Each run below is a few steps of one of 6 hidden systems, one row a step.
(in the rows, 128 means zero)
Ludu, trace 1, 8 rows:
0: 107  96 132 137 122 107 151 142  99 165  94 116 137 146 130 150 118 125 128 142 171  86 139 148 147 106 135 110  94 134 136 101 121 129  90 153 125 135 139 178 174 113 116 101 121 144 108 148
1: 106 117 122 146 118 103 155 139 112 158 102 107 133 156 165 159 119 119 118 152 163  72 133 138 156 107 133 102  81 120 138  85 107 134 113 137 118 144 132 166 156 121 121 106 112 154  96 148
2:  97 126 108 159 104 107 166 131 123 157 117 103 131 156 186 153 115 109 108 157 137  92 142 125 160 116 127 101  85 113 145  77 107 130 125 112 128 142 123 149 124 119 124 111 116 148  94 155
3:  84 117  92 168  94 110 175 123 122 156 126 106 122 141 185 142 112 105 105 155 108 124 159 120 164 124 121 107 112 126 153  81 122 128 115  96 145 137 115 137 102 113 120 114 126 132 102 157
4:  81  98  92 168  92 113 176 116 114 161 120 113 114 128 156 134 108 108 108 150 100 154 168 133 159 125 119 113 137 148 156  97 142 125  98 104 161 122 117 141 108 105 119 117 139 122 115 160
5:  88  81 105 154 102 116 167 123  99 166 107 122 117 117 120 132 111 118 120 138 110 154 166 144 154 121 124 118 146 163 152 115 155 122  79 122 159 116 124 156 134  99 118 107 143 119 125 157
6:  97  77 120 141 115 113 158 129  90 170  95 121 124 120 105 137 112 125 127 137 138 133 155 152 151 113 128 116 134 163 147 120 147 124  71 149 144 116 134 171 166 103 116 100 138 126 125 152
7: 106  87 130 136 122 106 148 137  92 166  89 119 135 135 119 147 119 128 127 138 164  98 139 150 149 106 135 112 106 144 137 108 128 130  83 155 128 129 138 182 179 110 115  98 127 136 113 149
Gevak, trace 2, 8 rows:
0: 155 159 132 120 136 152 105 119 157  90 157 145 121 109 111 102 142 135 139 111  99 170 116 107 108 148 127 149 158 125 115 159 133 123 166 109 128 119 116  74  88 140 139 154 140 117 151 104
1: 132 132 116 136 119 148 125 109 140 108 148 140 114  99 105  99 128 131 133 114  81 198 139 115 120 149 122 145 176 147 127 157 152 121 138 102 151 110 112  86  85 124 136 144 150 108 154 119
2: 107 118  95 153 100 136 151 109 132 133 144 129 108 103 126 111 117 118 121 130  73 196 157 119 140 144 116 135 169 150 144 133 152 120 122  94 163 112 110  99  80 114 128 137 152 109 142 137
3:  92 122  88 169  94 121 168 112 133 141 141 115 112 125 164 127 110 107 107 148  81 162 161 116 156 133 114 119 141 135 151  98 135 126 125  83 158 128 108 113  78 116 126 130 140 120 120 149
4: 103 144  95 165  98 118 163 123 145 133 145 110 124 146 196 140 119 106 108 153 100 129 143 107 153 131 117 115 108 106 143  84 113 128 152  82 140 135 110 107  78 126 129 129 124 136 103 143
5: 128 171 115 149 117 128 140 129 158 113 152 117 131 149 190 137 131 114 113 142 117 105 117 102 138 136 126 120  99  89 125  99  97 131 177  91 122 146 116  97  83 141 137 139 116 147 104 127
6: 152 176 130 128 133 144 111 129 167  93 160 130 129 140 162 126 140 128 131 125 117 118 106 101 120 141 128 135 114  93 112 129 102 132 186 104 113 140 119  84  85 150 143 151 120 141 124 107
7: 158 169 135 117 137 153 100 123 160  87 161 140 127 117 123 110 140 134 138 110 108 152 106 108 111 149 127 147 146 111 112 155 125 126 175 112 123 125 119  77  91 150 142 156 135 125 143 103
vika, trace 3:
0: 176 162 158  93 158 147  80 138 147  93 140 145 136 130 104 121 149 148 150 108 156 102  87 121 103 132 137 144 125 106 101 159 113 135 166 148 101 131 137 113 143 157 136 144 119 140 138  95
1: 161 169 135 115 140 154 100 122 161  87 159 142 127 117 120 111 141 134 139 111 111 149 105 108 108 146 129 147 144 112 110 157 124 125 175 114 120 127 122  78  92 148 140 157 133 125 147 101
2: 125 153 105 146 113 141 136 111 155 109 161 127 117 115 151 111 128 118 123 127  77 175 135 105 131 151 121 137 148 124 133 131 131 124 159  85 142 120 108  78  67 132 137 150 144 118 136 124
3:  93 126  88 168  93 123 167 115 133 141 142 116 114 127 172 129 114 107 109 147  79 159 160 113 156 133 114 120 136 129 148  96 134 122 128  80 155 127 106 110  78 115 127 131 138 121 115 150
4:  85 107 101 166  98 105 178 126 114 165 116 107 122 142 171 144 111 107 109 156 121 118 161 132 164 116 121 104 108 132 154  83 123 128 103 109 145 133 117 152 119 110 120 110 125 134 103 160
5: 104 106 128 142 117 104 152 139 106 160  99 112 135 152 149 156 120 123 119 147 167  76 136 146 153 104 132 103  84 125 138  93 111 131 105 144 121 139 136 175 167 116 118  99 115 147 100 151
6: 141 127 157 108 148 119 113 148 116 136 105 126 143 150 125 150 135 138 135 131 187  61 104 143 124 109 141 119  84 111 117 118 106 134 123 167  99 141 146 164 182 137 126 112 108 151 114 123
7: 170 150 167  90 160 140  86 143 138 102 130 141 141 137 103 133 148 146 153 110 169  88  86 130 103 126 141 141 108 106  97 154 108 133 153 160  95 136 143 129 160 154 136 136 113 146 133  98
likov, trace 4, 8 rows:
0:  90  79 111 149 104 112 165 125  93 172 100 120 121 123 118 133 109 119 122 142 127 141 161 148 152 115 124 114 136 161 149 111 147 123  76 131 151 118 127 168 147 101 117 105 137 120 121 159
1:  96  77 118 141 116 110 156 128  89 168  93 123 126 124 106 136 114 126 128 139 142 131 156 152 149 113 129 114 130 162 145 115 145 126  71 146 145 119 132 172 161 102 115 103 136 127 125 154
2: 106  75 127 134 120 118 147 130  88 164  95 128 125 116  90 129 118 132 135 128 147 136 147 156 142 114 133 126 139 166 139 134 149 123  70 156 142 114 138 174 173 103 118 101 139 122 130 146
3: 113  78 126 127 125 124 141 125  90 157 101 135 121 106  73 125 121 135 140 124 137 152 149 157 136 121 134 129 153 172 137 144 158 122  72 157 144 109 136 165 171 103 118 107 148 118 141 142
4: 108  76 124 135 116 127 143 121  92 154 103 136 118 101  74 119 118 133 137 122 121 166 155 151 140 125 128 131 164 178 138 142 163 120  75 143 154 104 128 154 154 103 120 113 152 115 144 142
5: 100  79 110 144 108 127 152 116  99 158 109 133 115 102  88 119 114 126 132 127 110 177 162 147 143 128 127 130 171 176 146 140 163 120  78 129 160 108 124 145 138 101 120 116 153 109 144 147
6:  93  81 107 151 103 122 163 117  96 165 108 127 114 112 110 123 110 120 124 136 109 166 166 145 153 124 123 125 158 169 150 123 161 120  80 126 162 110 122 151 132 101 119 112 147 114 133 154
7:  90  79 107 152 103 112 164 121  97 171 104 120 121 119 121 133 110 120 121 144 118 149 163 148 154 121 125 118 143 161 150 114 151 122  74 128 157 116 124 161 141  97 116 104 144 117 126 159
Pasa, trace 5, 8 rows:
0: 114 112 105 144 109 139 142 110 127 126 139 138 109  99 102 104 122 125 131 124  77 202 156 123 134 144 118 139 182 162 138 145 162 116 116 102 160 107 115 100  96 113 130 138 157 105 152 132
1: 128  99 122 128 124 144 126 115 114 127 129 149 114  86  71 101 128 135 140 113 102 196 147 135 120 142 126 145 182 171 129 163 168 118 105 130 153 102 123 118 123 115 126 131 156 105 158 126
2: 125  84 135 119 129 134 125 123  97 141 108 144 123  97  57 113 126 141 146 112 132 167 141 149 125 126 130 139 167 172 127 162 165 120  84 154 144 106 133 147 161 112 122 118 147 112 154 129
3: 114  76 131 128 124 120 141 128  89 161  93 128 124 114  81 130 119 135 136 125 147 139 146 157 140 117 133 123 145 169 135 141 155 124  71 162 143 112 135 172 176 104 117 103 142 121 137 143
4:  93  79 113 148 109 108 164 126  92 172  97 116 125 127 123 138 111 121 122 142 138 126 156 150 157 113 129 111 126 158 150 106 141 126  77 139 145 122 131 170 156 102 116 102 133 128 116 157
5:  81  93  97 164  95 108 176 119 108 167 113 110 119 130 155 138 108 108 108 152 109 139 166 137 160 120 121 110 128 146 153  91 137 126  92 113 153 123 124 152 121 102 117 111 138 122 114 165
6:  89 107  92 168  93 121 170 111 124 152 132 118 109 119 153 126 111 110 112 144  83 169 168 124 158 135 116 121 147 145 153 104 144 121 110  91 160 120 111 123  91 109 125 126 145 116 123 154
7: 106 112  99 154 102 136 150 111 131 130 140 131 110 103 121 109 116 120 124 131  75 198 159 121 139 143 117 136 171 155 142 135 157 117 120  95 165 111 111  99  85 112 128 138 150 106 144 141
Zari, trace 6, 8 rows:
0: 151 114 143 104 142 145  99 126 121 113 126 155 128  96  56 107 137 145 150  97 125 173 122 135 105 140 130 153 176 158 116 173 160 121 118 145 136 107 133 117 143 128 129 133 144 113 163 108
1: 144 108 138 108 138 145 106 121 118 117 126 156 122  91  57 105 134 145 147 104 120 181 129 140 110 139 130 151 179 165 117 174 164 121 110 144 140 103 130 118 139 124 129 133 149 109 161 112
2: 140 100 135 113 135 143 116 123 110 122 121 153 122  91  54 106 131 142 147 104 118 182 132 142 111 139 129 149 178 170 121 171 164 120 105 146 140 103 131 125 144 119 127 130 150 111 159 115
3: 140  97 138 111 138 142 108 124 108 125 114 152 124  93  54 109 132 144 147 105 128 173 132 143 114 133 131 148 174 168 120 170 163 119  98 152 139 104 137 133 153 119 125 126 147 112 160 120
4: 145 100 144 106 143 140 107 126 108 126 114 153 126  99  51 109 134 149 150 102 133 167 124 146 115 133 133 147 170 165 119 171 161 121 101 158 136 105 136 136 159 122 128 126 145 116 158 116
5: 150 107 148 104 144 142 100 130 113 123 116 156 128 100  53 111 137 152 151 102 140 160 123 145 108 131 135 147 167 159 116 177 158 124 105 159 133 111 136 132 159 126 128 127 144 116 158 113
6: 153 111 150  98 147 145  96 125 118 115 123 155 128  98  54 107 139 148 151 100 136 164 117 139 103 134 135 150 168 154 111 176 157 122 115 155 131 109 137 124 155 130 128 132 144 118 161 108
7: 153 112 146 104 145 149 100 127 118 111 125 155 125  94  60 107 138 146 152 100 126 171 120 139 104 138 131 152 170 158 112 177 157 121 119 148 133 106 133 120 146 129 132 135 144 115 161 109

Which system made each of these runs?
trace 7 (3 x 48):
0: 174 154 154  96 153 153  82 129 146  89 144 152 131 116  87 113 145 146 151 103 134 138  95 121 101 140 135 152 148 122 101 172 129 125 159 141 113 122 134  97 127 149 139 147 129 126 149  92
1: 149 121 134 111 136 147 104 120 127 109 135 155 120  92  65 102 135 142 146 103 109 189 128 131 108 145 127 151 178 157 118 174 159 117 124 133 139 105 125 104 127 130 131 141 149 109 161 109
2: 111  91 110 142 110 135 144 111 111 139 122 138 113  95  86 107 120 129 131 121  97 199 157 137 135 139 123 138 179 173 139 149 166 119  95 122 162 103 121 123 122 107 125 127 157 106 150 139
 | Gevak
trace 8:
0: 132 122 117 130 122 148 125 114 133 114 143 147 114  93  91  98 131 134 136 113  86 204 140 121 119 149 122 148 179 157 129 158 160 118 129 111 153 106 117  93  96 123 134 142 153 105 158 119
1: 102 100  98 154 103 134 151 110 119 140 129 132 108  98 113 110 115 121 126 128  81 196 163 128 143 139 119 136 175 164 146 134 160 117 105 104 163 104 113 117  96 107 124 133 153 110 143 143
2:  91  82 103 156  99 116 165 117  98 162 108 123 115 112 118 126 108 118 121 137 107 166 169 143 156 124 122 120 152 166 153 117 154 120  79 122 160 115 123 150 131 100 118 109 146 116 131 157
 | vika
trace 9, 3 rows:
0:  92 128  95 170  98 112 173 124 132 149 131 105 123 146 189 142 115 105 104 154 106 125 157 116 160 125 119 108 107 117 151  81 117 126 130  90 143 139 115 127  94 116 123 121 124 134 101 155
1:  85 105  91 166  94 118 172 114 118 154 128 114 114 124 158 130 109 109 108 147  91 162 170 125 157 130 115 116 140 144 156  96 142 123 108  93 162 123 113 127  94 106 122 122 141 121 119 157
2:  91  84 101 155  99 121 163 115 102 162 111 125 113 112 112 123 110 121 122 135 105 170 168 141 156 124 120 124 159 168 151 121 157 121  79 119 162 111 121 147 127  99 117 113 149 112 131 156
 | Ludu
trace 10 (3 x 48):
0: 143 101 140 108 138 143 106 126 113 119 120 155 122  96  55 107 135 144 149 102 123 178 129 141 107 137 130 150 176 164 118 174 163 120 107 149 138 106 131 124 147 123 128 129 149 111 158 114
1: 143 101 142 108 139 143 109 124 110 123 120 154 124  93  54 111 133 145 148 103 128 174 127 143 111 133 132 148 178 164 116 174 164 121 103 150 138 107 133 130 151 123 127 130 147 111 161 113
2: 145 103 140 104 141 142 103 128 110 122 119 152 124  96  52 110 134 144 150 103 132 169 125 142 109 133 130 150 176 165 119 173 161 121 105 152 136 107 134 132 154 125 128 131 148 113 158 113
 | Zari
trace 11 (3 x 48):
0: 163 150 163 100 156 131  95 146 132 113 121 132 145 146 122 141 145 145 143 118 176  68  87 133 112 119 140 130  92 102 105 138 100 137 149 162  94 141 142 141 166 148 130 124 109 149 122 107
1: 171 136 166  91 160 144  84 137 130 106 123 147 138 119  75 124 143 148 156 101 166 111  93 139 107 128 140 145 134 127 102 168 130 132 137 170 105 124 143 135 167 145 133 133 125 134 145  99
2: 152 103 151  99 147 141  99 129 110 123 114 152 127 100  50 112 135 149 153 102 143 155 119 146 109 131 134 146 164 160 114 174 154 124 105 164 130 111 139 137 166 127 127 130 139 116 158 111
 | Gevak
trace 12, 3 rows:
0: 114 112 105 148 106 138 142 111 127 130 141 136 110  98 104 106 122 124 127 123  78 201 155 123 133 143 119 139 178 159 140 143 160 117 114 103 162 107 112 102  93 112 131 135 156 105 147 134
1:  89  89 100 157  99 123 164 111 110 158 118 126 110 109 118 122 111 119 122 136  97 181 169 137 153 128 121 124 161 166 152 121 160 119  86 111 166 111 120 136 115 101 120 119 152 111 134 154
2:  95  76 113 146 108 113 161 124  93 169  98 121 122 121 112 132 112 123 125 137 134 137 157 151 152 116 130 118 136 162 147 118 150 126  74 141 150 118 131 169 154 100 118 102 140 124 128 157
 | vika
trace 13, 3 rows:
0:  98 117  90 161  93 131 162 110 129 141 138 121 109 114 142 119 113 110 114 137  75 183 161 119 147 139 115 128 159 146 151 116 147 122 117  90 161 117 111 110  81 111 128 132 147 114 130 149
1:  81  96  97 165  95 107 176 121 108 167 112 111 119 132 155 137 108 110 112 151 110 143 167 137 162 119 119 111 128 148 156  94 139 123  90 110 157 124 120 151 119 102 117 114 138 124 113 162
2: 100  90 124 141 117 105 158 133  93 169  93 112 131 140 132 150 116 122 121 146 157  98 147 150 153 109 134 109 104 142 142 100 128 129  87 148 133 130 137 178 168 109 113  98 127 139 108 155
 | vika
trace 14 (3 x 48):
0: 105  78 116 139 114 123 150 117  93 159 104 134 119 104  82 120 115 129 134 124 121 166 159 150 142 124 128 129 165 175 143 141 163 121  75 140 156 106 128 155 149 103 121 110 149 114 144 143
1: 120  82 140 121 132 120 134 135  89 159  92 132 128 119  81 132 122 138 141 123 160 120 134 156 136 112 135 124 133 164 131 141 145 127  75 167 131 117 143 176 186 110 117 104 138 128 134 140
2: 128 107 149 117 134 112 128 146 102 151  96 124 142 147 116 149 128 136 133 132 184  72 118 149 136 105 139 113  94 127 122 115 114 135 102 167 111 134 147 177 187 125 121 103 118 145 112 135
 | Ludu
trace 15, 3 rows:
0: 134 143 114 136 119 148 123 111 146 104 157 138 114 101 114 102 131 125 133 116  83 190 135 109 120 152 124 146 165 138 123 152 144 122 149 101 143 115 111  76  80 131 138 151 149 113 150 115
1: 103 120  90 158  98 133 158 107 133 133 143 125 108 111 139 116 118 112 118 134  76 184 162 120 147 140 117 130 162 148 147 119 150 120 119  90 163 115 108 104  82 113 129 136 149 112 134 145
2:  82  95  95 166  95 111 173 118 107 164 117 112 116 126 151 136 107 107 110 148 104 150 170 138 159 124 118 114 136 150 156  97 141 123  93 107 158 122 119 145 114 101 120 112 137 122 119 160
 | vika
